Each row has a name. Each piece below is followed by the name of the row it came from, unless a question asks for something else. Each question is about the rows just above it.

Voze: [141 133 117  97 108 157  69 183 152  68]
Lamit: [ 98 162 151 155  94 138 172 119 113 162]
Vona: [146 175 112 117  85 113  84 118 125 151]
kisov: [123 135  87 139 141 134 147 165  95 134]
giveb: [168 120 148 194  93 134 146  87 102 161]
rogi: [ 87 134  94 123 107 142 139 135 141 165]
sorar: [ 87 134 139 135 123 141 165  95 147 135]
Voze without one entry, shuffled: [ 97 117 141 108 183  69 152 133 157]. Gone:
[68]
Vona without one entry, shuffled: [151 113  85 112 146 117  84 125 175]. Gone:
[118]
[ 87 134 139  95 147 165 123 135 141 134] is which row reordered?
kisov
The rest of the row after [134 146]:
[ 87 102 161]
The row with [134 139 135 123] is
sorar
Which row holds these entries in another order? [123  95 141 134 135 165 139 134  87 147]
kisov
Which row holds these entries in another order? [ 87  95 123 134 134 135 139 141 147 165]
kisov

sema: [ 89 116  98 144  52 136]
rogi: [144 188 197 145 197 163]
boruz: [125 136 116  99  99 105]
sorar: [144 136 116  98  51  89]
Lamit: [144 136 115  98  51  77]
bidu: [ 70 106  93 184  84  68]
The rest of the row after [144 136 116  98  51]:
[89]
After [136 116  98], its row goes on with
[51 89]
Which row holds these entries in another order? [144 136  89  51  98 116]
sorar

Saviv: [171 191 108  74 105  95]
bidu: [ 74 191 108  74 105  96]
boruz: [ 74 171 191 108 105  94]
The rest of the row after [171 191 108  74]:
[105  95]
asked: [ 74 171 191]
boruz
[191  95 171 105 108  74] is which row reordered?
Saviv
Which row holds these entries in another order? [ 95 171 191 108  74 105]
Saviv
After [ 74 191 108  74 105], its row goes on with
[96]
Which entry of bidu is missing from [105  74 191 108  74]?
[96]

kisov: [133 156 157 146 138 135 134 125 117  97  96  95 103 122 126 103 115 156
 149 146 143 137 132 124 122 114 100  94 103 118 126 136 134 153 150 161
 139]
sorar: [136 141 122 114 115 114 100 124 136 160 166 163 149 129 121 106 116  96
 118 130 140 145 153 145 132 124 105  91  96 115 126 142 138 162 152 149
 129]
bidu: [134 156 155 145 137 134 128 121 114  94  96  99 110 125 130 139 137 159
 147 142 138 130 122 116 119 112 102 105 117 128 132 151 138 156 147 148
 131]
Voze: [123 124 134 138 138 141 168 148 146 151 135 129 114 120 117 105 117  97
 114 122 128 134 143 146 139 146 156 153 142 129 125 109 119  97 103  93
 117]
boruz: [ 78  95  79  91 129  99 121 137  95  97 174 131 120 186  97 155  98 113
 103 143  84 117 128 120 106 116 109 122  86 142 114 137 144  75 161 140
 114]
rogi: [143 155 117 102 105 107 103 138 159 198 179 146 108 111 106  97 124 154
 162 161 153 132 108  95 109 107 124 162 181 160 140 128 116  73  88  95
 130]
giveb: [144 186 174 155 143 142 161 140 137 136 128 120 113 120 127 103 114  79
  95  97  95  97  86  91 109  98  78  75  84 106 116  99 121 114 122 129
 131]
dip: [134 163 163 150 139 134 122 116 107  83  91 100 117 130 137 151 141 165
 144 133 124 115 104 105 117 116 122 139 151 148 141 162 135 133 118  99
 113]
Lamit: [137 160 154 144 137 137 150 138 136 138 134 129 127 126 125 119 123 109
 114 114 112 113 107 108 117 111  97  92  96 110 117  98 119 104 112 108
 121]
sema: [123  92  90 104 116 121 132 140 150 177 170 160 142 127 120 103 114  87
 109 121 132 140 153 153 141 142 137 119 104 107 114  91 120 121 137 158
 144]
Shuffled boruz with one entry gone: [ 75 117  99  98 121  91 140  97 113 120 137 109 144  78  95 155 143  79
 186  95 114 174 161 128 142 106 137 120 129 103 122  86  84  97 114 116], missing
[131]
kisov without one entry, shuffled: [115 103 137 153 136 132 146 122 150 126 124 103 134 122  95 138 125 156
 117  96 143 103 149 139 114 133 156 134 161 135 146  94 118 157 100 126]. Gone:
[97]
Go on from [134 129] to the end of its row.
[127 126 125 119 123 109 114 114 112 113 107 108 117 111  97  92  96 110
 117  98 119 104 112 108 121]
[ 75  78  79  84  86  91  95  95  97  97  98  99 103 106 109 113 114 114
 116 120 120 121 122 127 128 129 131 136 137 140 142 143 144 155 161 174
 186] is which row reordered?
giveb
After [97 86], its row goes on with
[ 91 109  98  78  75  84 106 116  99 121 114 122 129 131]
Shuffled giveb with one entry gone: [103  91  78 155 137  79 106  86  75  95 144 114 122 131 140 120 114 142
 121 127  98 136 109  84  97 120 186 113 161 174  99 129  95 116  97 143], missing
[128]

dip: [141 111 129 149  96 102  93  93  83 151 115 124 110  98 152 111 135 141]
Lamit: [141 145 148 145 141 147 141 143 140 146 141 142 140 139 143 143 139 142]
kisov: [124 141 122 167 144 134 103  85  91 100  79 125 118 124 155 139 159 118]
sema: [124 160 181 109 115 176 109 131 143 157 146 101 163 131 158 158 113 125]
giveb: [124 160 181 109 115 176 109 131 143 157  95 130 122 126 109 113 122 135]
boruz: [124  98 111  93 109 102 141 152 141 135 149 151 111 115  83  96  93 129]
Saviv: [124 160 181 109 115 176 109 131 143 157  95 114 129 122 157 146 140 114]
bidu: [152  99  73 172 164  80 136 104  99  88  83 158  74 112  90  81 164 144]
Shuffled boruz with one entry gone: [124  83  98 129 141 151 149 141  93 135 111  93 109 102 111  96 115], missing
[152]
Put [ 95 109 109 109 113 115 122 122 124 126 130 131 135 143 157 160 176 181] back in order: which row is it?
giveb
Which row holds these entries in another order? [111  98 151 135  93  96 141 115 109 149  83 102 129 111 124  93 152 141]
boruz
Which row holds these entries in another order? [118 124 141 122 167 144 134 103  85  91 100  79 125 118 124 155 139 159]
kisov
asked: [141 135 149 151 111 115]
boruz
Which row holds [124 160 181 109 115 176 109 131 143 157  95 114 129 122 157 146 140 114]?
Saviv

Vona: [170 156  60 188  80  66 171  64  88 177 184  92  74 125 184  85  73 113
 188  81 138 154 105 126 189 171  63 124 160  85 147  65  55 112  88 169
 181 104  81 124  78 138 106  64  65 153  95 107 169 184 143]
Voze: [164 158  62 186  88  75 170  65  86 171 176 103  79 133 179  95  77 116
 189  87 139 151 109 126 185 171  68 130 160  87 145  74  63 113  89 170
 181 108  89 128  82 136 105  71  72 148  93 112 167 177 141]
rogi: [125 127 153 102 114 105 103 102 142 141 152  97 126  89 139  99 138 125
 124 102 143 107 118 146  94 114 138 101 134 148 113 101 128 136 129 144
  91 133 127 101 148 121 106 135 102 143 156 121 130 146 134]
sorar: [119 112  76 149 125 137 147 143  91 100  85 147 108 158 103 142  94 115
 118 142  92 143 124  90 161 131  92 143 106  83 132 140 106  99 109  91
 163 102 107 146  81 122 141  97 141  95 101 119 113  94 106]
bidu: [131 135 152 107 110 100 105  95 146 149 163  94 127  88 146  98 140 126
 133  97 151 108 117 149  98 118 139 101 139 150 116  96 126 139 128 154
  93 134 128 101 149 124 103 135  96 152 138 122 136 154 137]
boruz: [170 156 149  76 147 125 137  64  88 177 184  92  74 125 184  85  73 113
 188  81 138 154 105 126 189 171  63 124 160  85 147  65  55 112  88 169
 181 104  81 124  82 136 107  69  69 151  98 107 164 178 141]
Saviv: [164 158  62 186  88  75 170  65  86 171 176 103  79 133 179  95  77 116
 189  87 139 151 109 126 185 171  68 130 160  87 145  74  63 113  89 170
 181 108  89 128  82 136 105  71  72 159 156 122 133 131 126]
asked: [ 76 149 125 137 147]
sorar
Go on from [156 122] to the end of its row.
[133 131 126]
asked: [ 71  72 159 156 122 133 131]
Saviv

rogi: [ 87 166  86 114 132 160 122 144 147 107 128 131 112 110 168 104 142  69
 108 170 144 124  95 115 181  61 130 142 160 134 100 148 104 101 154  85
 116 112 150 124  89 113 156 138 110 152 133 117 130 100 101 100 103 136
 108 150 158 121 142]
Vona: [ 68 151 110 137 134 138 147  99 170  87 154  78 137 139 151 131 151  69
 130 183 117 105  95 126 135  61 126 142 138 132  80 147 117 112 159 107
 142 157 133 113  90 126 144 108 165 139 128 105 108 113 105 116  98 117
 120 142 165 134 140]
sema: [171 113 104 159 143 135 109  93 134 133 125  98 192 101 152 159 102  69
 133 121 122 115 122 135 139  61 122 114 135 130 168 148 168 147 141 170
 144 163 122 132 113 132 127 128 162  88 135 136 113 157  79 109 171 133
 116 124 170 119 124]
Voze: [143 162 127 111 105 113 147 156 105  97 104 123 124 105 168 103 142  69
 136 133 152 200 147 123 116  61 131 146 113 137  77 156 107 125  88 131
 123 100 127 107 106 100 161 123  67 149 113 132 149 129 138 146 134 121
 122 130 123 150 144]
Go on from [168 104 142] to the end of its row.
[ 69 108 170 144 124  95 115 181  61 130 142 160 134 100 148 104 101 154
  85 116 112 150 124  89 113 156 138 110 152 133 117 130 100 101 100 103
 136 108 150 158 121 142]
rogi without one entry, shuffled: [ 95 113 121 104 138 144 104 160 158 136 115 122 142  85 124 131 130 181
 142 114 107 133  89  86  61 142 100 147 100 128 156 101 130 117  87 108
 148 110  69 166 144 103 132 152 150 168 112 116 112 101 150 170 110 124
 160 100 134 108]. Gone:
[154]

Saviv: [142 107  97 149]
Lamit: [187 126  66 177]
kisov: [181 107  97 149]
sema: [150  90 171  89]
Vona: [159  94 150  96]
sorar: [146  96 158  89]
giveb: [194 140  71 187]
rogi: [ 84 130  94  99]
bidu: [141  71 140 114]
dip: [169  79 179  85]
boruz: [136  97 151  86]
boruz without one entry, shuffled: [ 86 151 136]. Gone:
[97]
asked: [142 107]
Saviv
Go on from [ 79 179] to the end of its row.
[85]
Which row holds [140  71]?
giveb

Lamit: [109 108 121 142 103 119 120]
rogi: [123 122 111 126 116 110 142]
Saviv: [123 121 107 109  92 128 138]
boruz: [122 111 123  88  72 146 122]
sorar: [118 111 130 115 109 141 112]
kisov: [109 120 119 121 109 103 142]
The rest of the row after [111 130 115 109]:
[141 112]
Put [142 103 109 121 119 120 109] back in order: which row is it?
kisov
asked: [123 122 111]
rogi

Vona: [167 100 119 141 116  80 122  73 137]
Lamit: [120  84 103 167 110 116 121 192  92]
Saviv: [129 100 120 141 116  80 196 193 178]
asked: [193 178]
Saviv
asked: [167 110 116]
Lamit
After [100 120 141 116  80], its row goes on with
[196 193 178]
[178 141 100 116 196 120 193  80 129] is which row reordered?
Saviv

Lamit: [170 180 135 103  89 105]
giveb: [170 181 135 103  89 141]
sema: [109 110  93 153 162 147]
rogi: [103 171 135  89 141 181]
[170 180 135 103  89 105] is in which row?
Lamit
Which entry of Lamit is missing from [103 135  89 105 170]?
[180]
After [135  89 141], its row goes on with
[181]
rogi without one entry, shuffled: [135 103  89 171 181]. Gone:
[141]
Which row holds these entries in another order? [135  89 141 181 103 171]
rogi
Put [141  89 103 135 181 170] back in order: which row is it?
giveb
Go on from [181 135 103] to the end of its row.
[ 89 141]

sema: [168  97 115 149 170 169 158 111 173]
dip: [130 100 126 133 173 160  95  68 142]
giveb: [168  97 147 148 170 178 135 106 183]
boruz: [157 100 119 150 140 152 156 127 154]
[126 160  68 142 133 130 100  95 173] is which row reordered?
dip
Where do [126 133 173 160  95] appear?
dip
Go on from [168  97 147 148 170] to the end of its row.
[178 135 106 183]
Which entry of giveb is missing from [ 97 147 168 178 183 106 135 170]?
[148]
Which row holds these entries in another order? [173 111 158 169 170 149 115  97 168]
sema

rogi: [154 184  94 148 176]
Vona: [161 182  97 134 164]
bidu: [149 166  97 111 135]
kisov: [163 174  99 124 145]
Voze: [167 168  83 117 135]
sema: [149 167  80 119 145]
Lamit: [143 168  74 140 155]
Saviv: [146 174  79 129 172]
giveb: [146 171  86 120 156]
boruz: [149 167  80 110 145]
sorar: [146 174  81 107 151]
dip: [136 171  72 131 142]
Go on from [167  80 119] to the end of its row.
[145]
After [154 184], its row goes on with
[ 94 148 176]
Go on from [146 174  81 107] to the end of its row.
[151]

rogi: [ 87  94 105 128]
sema: [112 137 118  90]
Voze: [163 121  80  58]
Lamit: [136  90 118 137]
Lamit without one entry, shuffled: [118 137 136]. Gone:
[90]
asked: [ 90 118 137]
Lamit

rogi: [140 108 115  87 128 153 119  92 112 134 193 139 125]
kisov: [102 108 115  87 128 153 119  92 112 134 192 139 125]
Lamit: [ 89 108 115 106 144 143 108 105 125 132 187 132 131]
Shuffled Lamit with one entry gone: [125  89 108 187 115 131 132 132 143 144 106 108], missing
[105]
Which entry of rogi is missing from [134  87 153  92 193 115 112 125 128 119 140 108]?
[139]
Go on from [125 132 187 132] to the end of its row.
[131]
After [125 132], its row goes on with
[187 132 131]
Go on from [144 143 108 105 125] to the end of its row.
[132 187 132 131]

Lamit: [170 175 119 140  59]
dip: [144 143 113 139 150]
Saviv: [140 119  59 174 170]
giveb: [139 138  81 157 154]
sema: [138 135  78 173 173]
Vona: [165 129  89 156 161]
boruz: [138 135  78 159 156]
kisov: [149  78 135 159 156]
bidu: [165 132  92 154 160]
Which row holds these entries in another order? [160 154  92 132 165]
bidu
The row with [135  78 159 156] is
boruz
Which row holds these entries in another order? [170 174  59 119 140]
Saviv
Which row holds these entries in another order? [160  92 154 165 132]
bidu
Shuffled dip with one entry gone: [113 144 150 139], missing
[143]
After [129  89], its row goes on with
[156 161]

Saviv: [109 143 177 133 133 125 144 122 116 122 128 123 160 170 131 124 163 145
 106 110 166 100 147 152 136 113 123  89 118 105 108 104 154  97 155 166
 125 135 114 145 126 139 120 156 118 121]
boruz: [109 143 177 133 133 125 144 122 116 122 128 123 160 170 131 124 163 145
 106 110 166 100 147 152 136 113 123  89 118 105 108 104 154  97 155 166
 125 135 114 145 126 139 120 156 112 125]
sema: [140  93 121 106 123 118 137 143 110 139 108 150 137 156 135 167 126 118
 104 108 156 108 111 172 115 119 138 131 107 140 130 162 117 100 143 131
 147 169 140 119 161 125 170 148  95 103]
Lamit: [102 181 155 155 127 132 143 132 135 140 114 124 144 132 131 105 136 133
 153 137 100 132 168 103 120 125 135 133 142 137 129 134 172 133 124 163
 118 114 123 163 149  97  78 152 143 156]
kisov: [142 155 161 139 124 137 140 148 145 142 149 112 118 102  78 148 146 170
 145 149  96 144 129 116 130 126 152 152 126 165 129 125 106 107 103 141
 102 104 126 169 129 109 118 143 110 160]
Vona: [120 130 161 136 143 139 155 122 106 127 111 117 155 151 145 143 164 151
 126 120 151 104 110 116 108  88 135 139 130 129 106 133 162  95 130 149
 141 131  72 164 152 125 115 157 157 141]
[137 130 131 121 138 107 103 150 140 115 119 147 167 108  93 143 125 118
 169 118 126 135 131 156 104 108 108 140 100 148 117 170 111  95 162 156
 110 172 161 137 143 139 123 119 140 106] is which row reordered?
sema
asked: [140 148 145 142 149 112 118 102  78]
kisov

kisov: [174 148  72 186 191 113]
rogi: [187 174  72  89 191 148]
Vona: [174  72 186 148 191  89]
The rest of the row after [174  72 186 148 191]:
[89]
After [174 148  72], its row goes on with
[186 191 113]
Put [148 191  89 174  72 186] back in order: which row is it?
Vona
asked: [174 148  72 186 191]
kisov

boruz: [128 124 122 136 122 121 129]
Vona: [128 136 129 123 122 124 121]
sorar: [137 132 135 135 122 129 134]
rogi: [112 177 105 112 131 123 128]
giveb: [129 122 124 128 123 122 136]
kisov: [ 95 104  99  79 123 127 138]
Shuffled Vona with one entry gone: [129 122 123 128 136 121], missing
[124]
sorar without one entry, shuffled: [129 135 137 132 122 135]. Gone:
[134]
Where do [129 123 122 124] appear?
Vona
Which entry of sorar is missing from [134 137 135 132 122 135]?
[129]
Put [128 123 122 136 129 122 124] back in order: which row is it?
giveb
asked: [132 135 135 122 129]
sorar
Put [124 121 128 136 129 123 122] back in order: which row is it?
Vona

kisov: [121 182 122 105 158 121 150 138 159 162 133 144]
Lamit: [118 144 136 110 125 161 109 149  94  78 133 125]
Vona: [137 103 106  93 138 116 125 130 127  78 133 185]
Vona without one entry, shuffled: [133 185 103 125 106 116 130 138  93 127  78]. Gone:
[137]
The row with [118 144 136 110 125 161 109 149  94  78 133 125] is
Lamit

Vona: [132 121 145 119 123 129 127 157 126 133 120 116 161 104 112 126 101 116
 138 118 153 135 175 130 135 187 113 114 120 120 122 129 138 148 104 103
 121 145]
boruz: [118 114 132 107 129  82 118 137 130 144 109 114 157 108  88 114  97 126
 130 114 145 136 163 133 124 166 143 121 114 122 109 102 154 141 106 103
 122 144]
bidu: [159 146 135 107 155 107  98 115 149 134  96 128 154 119  98 109  95 104
 153 122 127 143 137 133 117 141 168 154  82 170 114 118 138 106  90 126
 159 145]
dip: [130 122 132 107 129 139 118 137 130 144 109 114 157 108  88 114  97 126
 130 114 145 136 163 133 124 166 143 121 114 122 109 102 154 141 106 118
 159 144]
Voze: [132 121 145 126 123 129 127 157 126 133 120 116 161 104 112 126 101 116
 138 118 153 135 175 130 135 187 127 114 120 120 122 129 138 107 104 103
 121 145]
After [ 90 126], its row goes on with
[159 145]
After [168 154  82 170], its row goes on with
[114 118 138 106  90 126 159 145]
asked: [159 146 135 107 155 107  98 115 149 134  96 128 154 119  98 109  95 104
 153 122 127 143 137 133 117 141 168 154  82 170 114 118 138 106  90 126
 159 145]
bidu
The rest of the row after [138 107]:
[104 103 121 145]
Shuffled Voze with one entry gone: [129 107 130 133 135 138 175 120 129 153 187 157 145 120 126 104 135 112
 122 132 161 126 103 116 120 104 145 121 126 118 127 138 101 121 116 123
 127], missing
[114]
Where do [130 122 132 107 129 139 118 137 130 144 109 114 157 108  88 114  97 126
 130 114 145 136 163 133 124 166 143 121 114 122 109 102 154 141 106 118
 159 144] appear?
dip
asked: [118 114 132 107 129  82 118 137 130 144 109 114 157 108  88 114  97 126
 130 114 145 136 163 133 124 166 143 121 114 122 109 102 154 141 106 103
 122 144]
boruz

bidu: [ 79 154  66  85  68 124 150  81 152 139 185]
sema: [139 185 154  66 150  81 124  79  68 153  85]
boruz: [193 161 148 182 174 127 177 145 170 162 163]
bidu without one entry, shuffled: [ 66  85 124 185  68 139 150  79 152 154]. Gone:
[81]
Go on from [148 182 174] to the end of its row.
[127 177 145 170 162 163]
The rest of the row after [66 85 68]:
[124 150  81 152 139 185]
Put [ 79 153  66 124  81  85 154  68 185 139 150] back in order: which row is it?
sema
Which row holds these entries in another order? [185 139 152  81 150 124  68  85  66 154  79]
bidu

sorar: [115 160 143 130 108 118 119 133 151 132 132 150 145 117 151 149 148 121
 112 108 134  98 129 108 110 103 116 121 118 119 111 110 128 133 143 136
 144 110 150 120 102 134 133]
boruz: [111 168 147 130 103 116 116 134 157 132 133 155 148 115 157 155 152 119
 109 103 136  90 129 104 105  96 113 119 116 117 107 105 128 135 147 138
 149 105 156 117  95 136 135]
rogi: [125 127  86  56 126 132 144 109 116 145 146 110 142 134 125 166 116 129
 125 139 137 140 168 147 120 101  78  85  71 140 135 106 128 153 134 127
  82 122  93 123 174  90 153]
sema: [124 138 133 128 122 125 125 130 135 129 129 135 133 125 136 134 134 126
 124 122 130 119 128 122 122 120 125 125 125 125 123 122 128 130 132 131
 133 123 135 125 119 130 130]
bidu: [115 160 143 130 108 118 119 133 151 129 132 150 145 117 151 149 148 121
 112 108 134  98 129 108 125 103 116 121 118 119 111 110 128 133 143 136
 144 113 150 120 102 134 133]
Voze: [122 125 130 120 125 134 131 130 129 119 125 122 134 124 125 128 133 122
 135 123 125 124 128 130 119 130 128 138 126 123 133 135 125 129 136 125
 130 122 122 133 132 135 124]
kisov: [115 158 142 130 109 119 119 133 150 131 131 149 143 119 150 148 147 121
 113 109 134  99 128 110 110 103 117 121 119 119 112 110 128 134 142 136
 144 110 149 121 103 134 133]
bidu without one entry, shuffled: [150 108 151 110 130 145 115 148 129 118 144 118 121 134 134 133 108 103
 111 102 133 151 113  98 125 160 128 119 119 117 121 112 116 149 150 143
 133 143 108 120 129 132]. Gone:
[136]
asked: [125 130 120 125 134 131 130 129 119 125 122 134]
Voze
Which row holds these entries in another order? [136 123 130 135 128 125 125 122 131 124 119 130 126 124 135 130 125 130
 125 120 129 135 128 128 122 125 123 125 119 125 129 138 133 125 134 122
 130 134 133 133 122 122 132]
sema
bidu without one entry, shuffled: [150 118  98 136 125 134 119 118 128 108 121 134 129 111 129 119 148 143
 103 121 133 117 133 149 115 116 151 160 145 144 133 102 110 108 130 151
 120 132 113 108 143 150]. Gone:
[112]

Vona: [120  70  99 181]
bidu: [124  71  70  92]
Voze: [ 78 120 157 181]
sema: [ 59 171  95 166]
giveb: [162  60  87 116]
rogi: [ 71 124  92 181]
boruz: [170 194 135 182]
dip: [170 194 135 120]
Put [124  92  70  71] back in order: which row is it?
bidu
Which row holds [124  92 181]?
rogi
Put [120 135 194 170] back in order: which row is it?
dip
Shuffled bidu with one entry gone: [124  92  71], missing
[70]
Shuffled rogi with one entry gone: [ 71 181  92], missing
[124]
[170 194 135 120] is in which row?
dip

